In the data rows, 128 means zero.
Here are some points, one per row:
(92, 126, 114, 76, 144, 92, 152, 144, 129, 97, 170, 188, 112, 108, 141, 101, 124, 130, 93, 80, 84, 107, 120,
 64, 171, 139, 149, 165, 107, 100, 156, 175, 84)
(107, 106, 103, 65, 130, 175, 87, 77, 135, 162, 171, 116, 114, 141, 80, 142, 145, 175, 190, 134, 150, 87, 60,
 140, 156, 133, 97, 64, 123, 124, 136, 132, 122)
(118, 159, 162, 124, 121, 171, 98, 150, 113, 135, 50, 120, 122, 126, 111, 80, 129, 107, 98, 201, 114, 76, 151,
 178, 134, 137, 108, 157, 182, 112, 180, 99, 66)
(101, 102, 108, 215, 121, 62, 95, 124, 191, 181, 130, 114, 133, 139, 140, 144, 92, 147, 128, 144, 110, 89, 119,
 149, 98, 145, 141, 202, 125, 157, 86, 99, 103)
(176, 151, 185, 107, 164, 111, 105, 168, 127, 172, 58, 107, 176, 133, 168, 185, 115, 150, 97, 101, 134, 135, 67,
 77, 94, 184, 153, 107, 108, 99, 70, 174, 157)
(95, 129, 149, 128, 111, 170, 97, 137, 172, 160, 73, 133, 173, 68, 155, 94, 167, 146, 143, 103, 207, 144, 158,
 90, 90, 124, 173, 44, 84, 90, 139, 111, 168)
(141, 132, 109, 130, 83, 125, 178, 89, 84, 131, 132, 148, 154, 169, 169, 89, 106, 171, 145, 112, 144, 51, 132,
 148, 143, 165, 179, 117, 153, 74, 132, 139, 161)
(138, 109, 106, 63, 41, 123, 124, 139, 143, 114, 159, 106, 164, 135, 160, 180, 141, 55, 136, 111, 95, 96, 106,
 147, 103, 151, 80, 134, 94, 122, 153, 89, 133)
(101, 153, 149, 153, 113, 89, 78, 76, 99, 101, 123, 126, 87, 131, 132, 83, 193, 146, 134, 119, 103, 120, 134,
 143, 115, 146, 142, 161, 103, 167, 87, 108, 133)
(93, 115, 170, 67, 133, 142, 211, 134, 153, 80, 116, 99, 64, 140, 166, 132, 129, 172, 154, 127, 112, 97, 167,
 131, 117, 147, 116, 164, 106, 123, 93, 146, 94)
(147, 122, 129, 129, 155, 95, 134, 120, 171, 142, 72, 162, 133, 117, 127, 159, 192, 173, 103, 108, 140, 157, 83,
 77, 64, 84, 106, 146, 135, 139, 166, 122, 159)
(125, 97, 87, 111, 147, 118, 105, 163, 120, 137, 98, 148, 159, 113, 137, 117, 157, 146, 161, 118, 86, 147, 150,
 154, 207, 121, 193, 67, 166, 141, 149, 187, 158)
(181, 160, 178, 134, 146, 117, 98, 98, 91, 150, 145, 103, 125, 125, 54, 171, 129, 137, 144, 106, 100, 76, 182,
 113, 99, 115, 106, 104, 115, 112, 138, 189, 85)
(135, 153, 89, 112, 126, 137, 165, 158, 98, 181, 148, 142, 68, 183, 131, 173, 115, 122, 108, 89, 138, 136, 132,
 145, 167, 151, 187, 91, 107, 123, 129, 65, 67)
(167, 129, 155, 144, 154, 183, 159, 141, 235, 149, 121, 126, 128, 109, 146, 73, 149, 131, 63, 119, 151, 166, 153,
 121, 180, 102, 62, 66, 102, 112, 78, 128, 204)
(136, 158, 132, 119, 148, 150, 124, 130, 112, 136, 164, 199, 76, 131, 150, 160, 104, 113, 134, 109, 120, 124, 136,
 187, 56, 93, 119, 92, 131, 160, 119, 142, 153)
(109, 183, 138, 137, 116, 58, 201, 159, 113, 132, 141, 102, 148, 97, 142, 121, 97, 146, 140, 192, 170, 89, 118,
 168, 144, 110, 123, 107, 95, 140, 153, 136, 115)
(147, 74, 105, 173, 139, 117, 129, 73, 118, 118, 87, 108, 99, 95, 165, 180, 212, 86, 151, 116, 153, 115, 130,
 58, 93, 49, 105, 157, 135, 114, 116, 129, 132)
(132, 117, 112, 147, 159, 121, 157, 127, 185, 101, 136, 137, 79, 126, 99, 191, 155, 115, 159, 132, 115, 169, 104,
 154, 97, 155, 160, 117, 129, 71, 176, 180, 113)
(129, 127, 123, 118, 70, 141, 73, 157, 163, 142, 127, 138, 125, 143, 54, 53, 98, 147, 132, 131, 56, 123, 119,
 128, 117, 127, 114, 162, 147, 164, 122, 115, 134)
(85, 166, 41, 132, 119, 118, 101, 99, 107, 123, 101, 102, 91, 188, 106, 104, 118, 108, 70, 178, 132, 141, 140,
 111, 138, 129, 93, 167, 101, 97, 116, 157, 148)
(70, 197, 141, 140, 161, 101, 157, 102, 133, 145, 151, 140, 166, 128, 121, 99, 153, 87, 128, 103, 145, 109, 105,
 165, 103, 148, 94, 163, 111, 124, 61, 117, 118)
(143, 88, 102, 106, 174, 172, 106, 78, 140, 138, 114, 160, 136, 42, 136, 192, 110, 126, 137, 124, 102, 131, 143,
 164, 212, 135, 133, 110, 146, 138, 94, 103, 144)
(110, 171, 104, 203, 110, 131, 187, 140, 112, 152, 143, 123, 132, 148, 112, 123, 134, 115, 177, 103, 88, 140, 146,
 108, 105, 128, 115, 171, 146, 181, 126, 127, 159)
(179, 111, 110, 66, 87, 99, 211, 135, 95, 158, 108, 100, 102, 101, 90, 129, 58, 134, 123, 97, 165, 170, 145,
 152, 161, 194, 122, 151, 152, 155, 151, 134, 128)
(121, 120, 135, 141, 85, 112, 130, 174, 99, 78, 170, 64, 108, 86, 150, 132, 90, 173, 59, 90, 98, 117, 125,
 153, 138, 79, 151, 90, 143, 116, 107, 131, 97)
(117, 110, 161, 137, 134, 154, 76, 163, 99, 132, 160, 145, 139, 156, 128, 105, 148, 148, 150, 205, 169, 137, 177,
 137, 125, 175, 131, 196, 97, 175, 172, 108, 120)
(99, 106, 188, 201, 52, 157, 117, 124, 82, 140, 168, 163, 97, 146, 129, 95, 78, 111, 139, 147, 120, 191, 80,
 147, 143, 138, 107, 163, 136, 92, 140, 148, 110)
(139, 119, 145, 161, 173, 130, 96, 62, 170, 104, 100, 66, 138, 155, 150, 174, 155, 63, 115, 53, 180, 133, 93,
 131, 130, 112, 121, 139, 140, 175, 206, 156, 174)
(101, 142, 165, 152, 134, 177, 132, 149, 85, 106, 151, 101, 128, 71, 67, 89, 126, 104, 103, 205, 72, 121, 64,
 120, 123, 169, 156, 145, 150, 141, 146, 101, 144)
(93, 146, 147, 146, 182, 119, 92, 176, 136, 152, 195, 63, 130, 154, 134, 110, 130, 106, 161, 126, 104, 151, 174,
 94, 102, 98, 121, 182, 175, 76, 115, 82, 157)
(172, 144, 83, 120, 167, 131, 148, 169, 90, 89, 126, 139, 156, 138, 120, 157, 124, 187, 125, 100, 154, 165, 121,
 196, 157, 149, 108, 156, 144, 115, 116, 157, 65)
(116, 97, 111, 166, 148, 40, 104, 145, 106, 73, 133, 138, 114, 163, 94, 105, 145, 98, 124, 137, 160, 123, 144,
 122, 81, 173, 81, 105, 184, 102, 91, 78, 167)
(129, 63, 159, 104, 174, 139, 131, 59, 173, 173, 157, 118, 170, 143, 145, 108, 133, 136, 77, 215, 144, 152, 148,
 88, 127, 75, 167, 84, 147, 154, 111, 131, 163)
(192, 146, 126, 69, 135, 124, 82, 100, 135, 149, 161, 165, 104, 78, 182, 188, 144, 171, 113, 122, 114, 108, 118,
 122, 165, 116, 126, 144, 104, 112, 189, 112, 162)
(113, 64, 126, 97, 139, 115, 134, 167, 88, 167, 47, 156, 118, 127, 126, 163, 102, 133, 151, 111, 124, 113, 117,
 121, 154, 61, 79, 72, 99, 152, 129, 137, 168)
(103, 83, 109, 189, 100, 189, 143, 156, 119, 104, 181, 141, 178, 168, 85, 108, 146, 127, 78, 173, 93, 99, 171,
 134, 120, 178, 120, 113, 106, 136, 148, 131, 124)
(186, 91, 125, 96, 159, 112, 139, 110, 74, 130, 127, 101, 153, 122, 162, 79, 141, 125, 133, 88, 113, 163, 125,
 145, 104, 93, 156, 127, 94, 112, 113, 96, 86)
(172, 150, 127, 162, 138, 130, 115, 124, 162, 45, 107, 117, 117, 139, 95, 79, 76, 87, 162, 131, 132, 127, 118,
 150, 95, 92, 173, 177, 46, 138, 126, 101, 148)
(146, 155, 147, 107, 160, 92, 172, 97, 121, 83, 125, 145, 155, 137, 153, 122, 74, 106, 153, 82, 136, 139, 143,
 75, 189, 145, 105, 90, 143, 125, 160, 95, 67)
(80, 128, 122, 83, 95, 126, 134, 122, 119, 96, 116, 150, 163, 144, 114, 203, 83, 154, 143, 118, 172, 191, 147,
 128, 125, 82, 157, 123, 155, 118, 117, 94, 86)
(163, 129, 131, 128, 83, 165, 143, 145, 169, 144, 114, 164, 155, 138, 134, 113, 191, 72, 134, 159, 186, 115, 90,
 63, 159, 69, 166, 102, 193, 140, 68, 158, 128)
(104, 173, 95, 145, 77, 176, 87, 148, 140, 101, 130, 123, 110, 101, 144, 98, 97, 118, 136, 186, 118, 165, 149,
 108, 104, 187, 112, 109, 146, 188, 125, 184, 100)
These points spread out most along one direction. Take the direction at right angles to it along which they spread out most. Go by this last direction. How far along it is each point below, from 0 to 99? 50 is the average, and the first point above lies past it. One standard deviation of the points above along it is 16.
(176, 151, 185, 107, 164, 111, 105, 168, 127, 172, 58, 107, 176, 133, 168, 185, 115, 150, 97, 101, 134, 135, 67,
 77, 94, 184, 153, 107, 108, 99, 70, 174, 157) : 49
(136, 158, 132, 119, 148, 150, 124, 130, 112, 136, 164, 199, 76, 131, 150, 160, 104, 113, 134, 109, 120, 124, 136,
 187, 56, 93, 119, 92, 131, 160, 119, 142, 153) : 54
(107, 106, 103, 65, 130, 175, 87, 77, 135, 162, 171, 116, 114, 141, 80, 142, 145, 175, 190, 134, 150, 87, 60,
 140, 156, 133, 97, 64, 123, 124, 136, 132, 122) : 58
(172, 150, 127, 162, 138, 130, 115, 124, 162, 45, 107, 117, 117, 139, 95, 79, 76, 87, 162, 131, 132, 127, 118,
 150, 95, 92, 173, 177, 46, 138, 126, 101, 148) : 38
(186, 91, 125, 96, 159, 112, 139, 110, 74, 130, 127, 101, 153, 122, 162, 79, 141, 125, 133, 88, 113, 163, 125,
 145, 104, 93, 156, 127, 94, 112, 113, 96, 86) : 59
(70, 197, 141, 140, 161, 101, 157, 102, 133, 145, 151, 140, 166, 128, 121, 99, 153, 87, 128, 103, 145, 109, 105,
 165, 103, 148, 94, 163, 111, 124, 61, 117, 118) : 41
(135, 153, 89, 112, 126, 137, 165, 158, 98, 181, 148, 142, 68, 183, 131, 173, 115, 122, 108, 89, 138, 136, 132,
 145, 167, 151, 187, 91, 107, 123, 129, 65, 67) : 80
(172, 144, 83, 120, 167, 131, 148, 169, 90, 89, 126, 139, 156, 138, 120, 157, 124, 187, 125, 100, 154, 165, 121,
 196, 157, 149, 108, 156, 144, 115, 116, 157, 65) : 80
(85, 166, 41, 132, 119, 118, 101, 99, 107, 123, 101, 102, 91, 188, 106, 104, 118, 108, 70, 178, 132, 141, 140,
 111, 138, 129, 93, 167, 101, 97, 116, 157, 148) : 40
(163, 129, 131, 128, 83, 165, 143, 145, 169, 144, 114, 164, 155, 138, 134, 113, 191, 72, 134, 159, 186, 115, 90,
 63, 159, 69, 166, 102, 193, 140, 68, 158, 128) : 30
(192, 146, 126, 69, 135, 124, 82, 100, 135, 149, 161, 165, 104, 78, 182, 188, 144, 171, 113, 122, 114, 108, 118,
 122, 165, 116, 126, 144, 104, 112, 189, 112, 162) : 63
